In the rows, zero is written as 128.
One turn moves each row of this set onto another row. After a few examples, where does it send each row asked below?
vaf: [102 165 149 154 134 116 160 158 117 145 120 103 125 141 110 161 115 126
 110 123 107 133 153 113 100 163 113 109 131 132 102 158 124 135 122 151
 130 119 142]
Motu: [122 123 145 128 136 147 141 115 102 132 108 141 140 116 150 124 110 130
 118 114 107  76 120 123 147 118 124 165 104 120 131 135 123 123 140  88
 101 134 121]
Gofu: [155 149 140 150 143 142 126 120 149 126 113 166  83 106 143 165 119 119
 134 105 105 131 125 125 148 142 155 144 121 150 120 152 119  97 111 157
 110 126 137]
sav: [106 130 138 135 101 121 149 162 122 140 129  88 123 138 121 140 128 139
 135 139 131 115 137  92  94 166 101 107 115 123 118 162 114 150 114 127
 121 129 135]
ranof: [135  90 137 111 106 129 119 137 155 122 130 128  96 119 142 139 139 168
 143 112 152 112 133 128 138 121 135 155 117 113 134 134 120 157  89 123
 124 119 138]
gul: [132 147 143 116  99 115 119 155 104 142 132  87 110 134 110 100 126 122
 123 132 131 116 141  98 116 150 107 130 114 111 125 144 108 125 134 103
 110 119  94]
Riri: [126 168 130 154 181  92 148 124 129 120 132 153 126 140 129 166 125 135
 160 117  95 140 144 124 138 125 134 143 117 129 114 125 109  83 113 147
 125  95 120]
Zil: [139 112 153 134 111 119 163 125 124 138 122 137 125  97 144 133 120 153
 131 145 108  89 117 120 126 109 142 161  88 128 143 130 123 130 103 131
 101 140 141]
Rof: [143 167 132 141 129 107 140 156 111 137 131  98 119 152 104 123 126 117
 108 134 112 114 165  93 117 167 124 113 144 118 126 142 122 112 149 124
 106 117 102]
vig: [131 160 148 145 156 136 113 137 136 130 114 143  92 115 106 173 137 117
 125 109  99 165 142 133 132 156 146 112 135 137  98 144 114 110 108 156
 137 124 136]
vuvir: [155 106 145 140 137 133 134 121 158 132 132 158  93 112 161 151 112 154
 130 114 133 111 130 130 156 117 164 163 114 134 138 139 128 130 101 140
 101 121 139]
sopa: [126 110 129 146 134 139 150 122 129 128 138 144 120 134 176 141 121 150
 184 129 127 100 109 110 138 134 130 156  92 105 128 102  99 126 111 123
 116 103 110]
Masez: [117 121 160 111 117 128 121 134 100 146 127 108 130 118 126 101 116 136
 119 128 131 104 122 117 133 121 118 157  98 105 123 136 113 140 128  85
 112 128 100]
Kuru: [121 180 151 153 133 117 160 140 116 138  96 136 116 118 113 164 116 119
 110 107  84 123 143 130 113 139 127 142 125 141 107 144 125 105 119 169
 132 122 145]
mov: [139 145 126 138 142 135 145 120 104 120  83 158 133 127 128 148 124 121
 116 100  88  74 139 120 141 130 125 165 133 123 120 137 118 100 147 115
 118 134 131]
kolib: [134 131 111 163 139 109  77 125 138  84 112 168 131 132 153 138 112 114
 110 138 129 149 153 120 122 143 136 124 147 138 120 117 134 108 123 107
 119 123 142]
verug: [139 155 149 148 122 128 169 126 121 133 103 151 114  99 142 149 113 128
 123 118  80  96 120 128 129 117 139 163 102 147 134 135 128 101 114 154
 109 130 145]
mupa: [106 173 120 144 158  99 143 137 124 111 141 125 121 151 129 161 121 127
 161 119 104 151 141 105 120 150 121  99 123 135 121 149 122 100 122 141
 127  82 100]
Zipu: [140 142 125 148 153 118 148 120 133 121 120 162 117 131 152 157 132 137
 180 116 107 108 121 123 144 123 129 174 101 118 116 109  91  86 109 138
 122 106 127]
Pere: [147 160 130 148 152 108 146 138 106 128 100 136 132 146  99 149 128 121
 102 118  94  99 171 111 127 147 135 136 154 114 113 132 120 102 147 134
 120 124 124]
duto: [140 145 104 164 121 115  70 124 137  93 122 153 115 134 147 128 119 114
 109 139 124 154 154 119 105 160 133 114 142 126 129 102 129 118 124 116
 120 124 128]
Rilos: [105 143 144 137 148 144 121 148 143 128 142 101 105 133 117 159 146 134
 125 119 113 163 148 123 126 169 126  82 139 132 115 138 127 148 111 134
 130 117 133]
Tufi: [121 135 120 153 133 127  74 138 143  98 123 134 126 119 177 112 101 116
 138 118 138 137 151 137 133 134 128 160 129 133 119 116 122 122 113  86
 114 127 156]
motug: [126 125 119 157 142 115  74 131 140  86 110 160 132 123 163 131 106 113
 128 126 135 141 150 128 135 130 130 149 140 140 115 122 128 108 120  94
 118 125 157]
Nopok: [124  98 147 122  91 111 146 146 123 139 126 108 125 114 125 128 133 156
 143 149 135  97 122 103 107 131 117 142  95 113 129 147 107 151 100 120
 116 141 135]
fube: [103 104 136 134 124 122 131 133 115 128 145 125 125 141 151 134 119 158
 172 131 142 125 121 107 116 137 132 127 102  91 119 112 109 153 105 123
 139  91  91]
kedi: [112 115 124 114 106 148 118 154 152 117 140  96  96 132 137 144 154 153
 146 115 137 132 133 117 124 159 108 107 128 126 132 140 122 163 105 117
 125 114 133]
voda: [124 146 116 156 128 128  70 136 142 108 138 120 116 123 169  99 107 122
 131 123 137 147 156 139 117 146 130 150 122 119 125  96 118 136 113  93
 117 126 142]
Lom: [ 97 139 124 128 118 108 125 141 113 111 133 115 115 148 129 144 126 137
 171 121 129 149 131  99 105 150 116 103 113 110 115 142 111 130 111 132
 147  80  84]
nevo: [136 152 110 157 117 121  68 131 138 105 136 131 110 128 152 109 119 120
 118 131 131 157 158 130 102 159 134 131 128 114 127  92 119 131 117 109
 124 126 131]

voda turns into nevo
verug turns into Zil
Pere turns into mov
And these:
fube turns into Lom
vuvir turns into ranof

One turn moves each row of this set onto another row. After a few examples, where does it send each row asked below?
dazad: [121 106  96  93 130 158  61 136  71 123 132 145]
sumul: [150 108 126 121 135 156 121 117 105 123 150 136]
zale: [133 113  78  88  89 147 113 171  81 142 123 149]
kul: [150  86  73 101 124 126 111 173  97 123 133 139]
nibod: [ 95 127  88 120 125 157 120 135  91 137 177 154]
zaki: [124 111  80  93  95 151 124 183 100 136 168 160]
Firad: [109 113 115  98 114 132  86 200  84 132 140 132]
Rosiz: [176 101 102 119 118 140 108 149  84 132 142 107]
simas: [103 114 142 112 104 123 100 125  96 139 148 138]
faded: [125 133  71 118  89 136 107 180  82 133 139 150]
poz: [ 97 107 110  99 118 144  79 127  88 142 145 104]
nez: [136  97  84  73 114 136 102 181  92 140 157 157]
Gogom: [138  94  72 114 106 144 134 173 106 121 136 142]
milen: [ 93 123 106 120 116 136  76 134  87 135 157 103]
zoga: [108 119 104 126 108 164  70 135 109 158 179 136]
Podod: [135 118  75  95 109 121  86 180  73 137 130 146]
Vedag: [149 116  88 112 137 140  96 198  98 136 138 152]
dogak: [110  97  97  81 137 157 112 124  86 149 156 149]
Gadak: [103 121 142 121 105 121  98 128  94 135 152 139]
mepin: [128  89  77 121  83 131 112 158 102 162 154 158]
fibok: [115 112 140 120  94 142  81 128 107 142 160 160]
bezan: [109 117  89 106 155 129  86 139  79 138 174 149]
Sutig: [100 123 112 110  99 144 101 201  89 128 144 136]
Nibe: [147 106  92  96 125 159 116 189 103 143 128 151]
Vugir: [137 126  85 122 118 159 118 197 106 135 143 154]
fozun: [122 105 142 114 100 137  75 126 104 143 156 157]
pomit: [114 103 109 104 111 170  74 128 107 164 167 135]
nar: [129 119  77 102 113 127  97 192  92 131 175 159]
fegat: [153 129 128 139 142 150  91 134 100 113 155 136]
mula: [ 91 118 108 114 103 155  95 129  92 138 152 106]
Peg: [116 110 106 112 123 152  56 134 102 160 174 133]
motaf: [130  97  75 132  98 116  93 164  97 157 162 157]
merag: [118 112 140 124 101 132  71 132 104 140 163 157]
Kogu: [162 122 118 126 125 166 118 173 102 135 175 124]
pas: [170 110 123 108 128 167 116 168  99 143 163 121]
Vuseg: [147 122 131 133 127 171 113 128 106 118 147 139]
der: [136  81  80 110 100 118  94 157  96 163 150 155]
Mek: [108 114  98 107  99 186  95 133  84 124 135 150]
vik: [157 113 135 117 142 158  97 126  99 122 140 138]
nefet: [167 108  99 131 104 153 125 146  89 129 146 110]
lagav: [108 132  88 132 114 159  69 146  76 112 153 149]
feg: [108 106 117  88 102 150 103 193  90 136 130 134]
Radad: [153 113 125 126 150 137  99 123  97 118 154 131]
pidam: [106 115 141 113 111 115  89 126  90 137 151 138]
tiga: [146 123 119 143 134 149 116 125 103 114 162 136]
Lati: [140 105  67 128 119 124 114 181  98 115 148 142]
bim: [167 115  95 140 114 137 109 153  85 123 152 108]
vosa: [171 115 117 116 138 153 101 176  95 137 170 120]

Vugir turns into Gogom
nar turns into faded
And these:
pidam turns into merag
zoga turns into mula
nibod turns into Mek
Vuseg turns into sumul
feg turns into der
nefet turns into pas

